128 stands for zero in the data rows.
Some points, each followed by its number:
[155 101 155  92 110  92 110 173  75 110 173 199 101 119  84 173 119 182
 155 101 181 101 173 155 191  83 145 172 155 199  92 199] 0
[101 173 199 155 190 155  92 102 173 154 146  83 173 146 182  92  84  93
  66 172  47 181  57  57  75  48  92  92  75 119 199 101] 1
[191  75  39  75 154  75 137 155  57  83 102 137  39  66  75 190 164 208
 182  74 225  66 208 199 191 199 181 163 182 119  57 163] 2
[101 182  75 173 172 181 119  57 173  65  66  48 146  84 182  66 119  84
  84 181  56 164  75 101  75 155 119  65  84  57 163  47] 3
[146 155 128 110 163 137  92 102 190 119 137 137 137  93 128 101 128 101
 128 136 100 119  83 137  93 155 110 137 119  83 137 118] 4
[191  75 137  75 145  83 146 173 128 136 182 199  75 119  57 181 182 199
 173  74 172  75 190 181 173 110 172 199 191 164  74 216] 5
[182  66 146  92 172  30 181 182  83 190 173 199  66 110  93 208 244 173
 200  65 181  83 199 181 164 146 199 172 191 190  65 190] 6
[128  84  84 119 119 110 155 137 128 101 128 128  75  75  93 146 173 173
 155  92 190  75 181 164 128 163 172 155 164 164  74 154] 7
[101 146 173 146 172 164  83 146 137 119 164 146 182 164 146 110 119  75
 111 145  92 155  83  83 128 101  83  92  93  66 172  92] 8
[137 155 146 119 190 155  66 111 155 101 164 155 137  84 119 110 119 101
 120 136 109 119 101 128  93 128  92 128 110 101 137 127] 9
[146 119  75 101  92 110 119 128 146 119 111 119 110 101 119 146 111 128
 128 119 172 101 137 146 146 172 101 137 146 110 101 127] 10
[191  48 155  75 137  66 164 217 119 172 182 199  84 182  66 199 182 182
 182  65 181  83 190 137 208  92 154 181 191 128  83 208] 11
[ 84 155 173 119 181 181  30 155 101 110 164 119 182 155 155 110  57  93
 102 154 136 164  83  75 110  83  65  92  75  57 172 101] 12
[ 75 182 119 190 154 181 119  66 164 101  93  66 155  93 182  75  75  84
  66 181 109 173  83  75  66 128 119  65  84 119 172  83] 13
[110 146 155 110 190 137  48 146  83 101 173 128 137 101 146 137 102 119
 137 128 136 128 110 119 110 110  92 128  93 137 137 118] 14
[ 93  93 182 101 110 137 119 191  66 101 164 137 137 182 102 155  93 146
 137 101 145 137 137 119 191  57 163 155 119 128 128 163] 15
[137 137 137 101 163 137  75 155  92  92 173 181 128  93 102 146 111 137
 146 119 163 110 137 164 155 137 110 146 128 146 110 154] 16
[110 164 173 137 128 155 101 102 181 119 146 119 164 128 137  92  93 101
  93 163  74 164  83  92 101  74 110 119  93 137 155 127] 17
[ 93 173 137 181  74 137 137 111 181 154 111 146 155 110 164  75 137 101
 120 154 109 146  92 101 101 110 101  83 110 146 137 118] 18
Which three points above are nearest to each new point, looking only along the 4 directions in which the numbered points spread most? Their numbers follow each, nearest first.
[101 155 119 146 128 181  75  93 164  65 128  92 137 101 146  92 128  84
  84 154  83 128  92 110  84 119  74 101 101 119 146  83] 13 17 4
[ 84 182 128 190 110 190 119  57 137 154  66  75 182 155 191  66  57  75
  66 190 100 190  83  66  48 146  65  65  93 128 190  65] 13 3 1
[128  84 110  66 145  92 146 191 119 145 164 128 119 155  93 164 119 128
 182  83 163 101 137 164 155 163 181 163 146  48 110 136] 16 0 10
[119 110 128  83 145 110 119 173 128 154 155 119 146 164 119 155 119 110
 155 110 145 128 110 137 146 137 145 146 128  57 137 127] 16 14 10
[164 110 128  92 145 137 119 155 164 208 137 128 146 217 111 128 102 101
 155 110 127 128 110 119 101 163  92 146 137  39 155 118] 9 4 14
[ 39 182 146 190 110 190  83  93  75  65 111  92 173  93 182  83  66 101
  66 181 127 173 101  83 110 101 101  65  66 181 172  92] 13 17 12
[110 137 110 164  74 137 181  93 128 172  75  92 146 155 146 110 119 119
 111 145 118 137 128 128 110 181 128 110 128 128 146  92] 18 10 17
[ 84 137  93 146 110 128 128 111 101 110 102 101 128 101 146 137  84 119
 102 145 172 146 137 119 110 146 145 101 128 164 128 127] 10 18 14
[164 164 110 128  65 146 119 119 199 208 119 137 146 164 137  92  93 110
 137 136  92 119 101 128 101 163  65 119 137  92 155 110] 18 4 17
[155 119 146 110 128 101 164 137 173 145 155 146 119 128 102 146 146 137
 128 119  83 119 128 155 146 101 172 163 146 146 128 172] 10 16 7
[128 119 137  92 199 119  75 155  75 110 182 146 119 110 128 164 111 146
 155 101 163 110 137 146 119 137 119 146 119 137 110 136] 16 14 10
[137 110  93 137  65 119 190 111 128 181  75 110 119 164 128 137 146 128
 137 119 136 128 155 146 110 181 137 137 155 146 119 118] 10 7 18
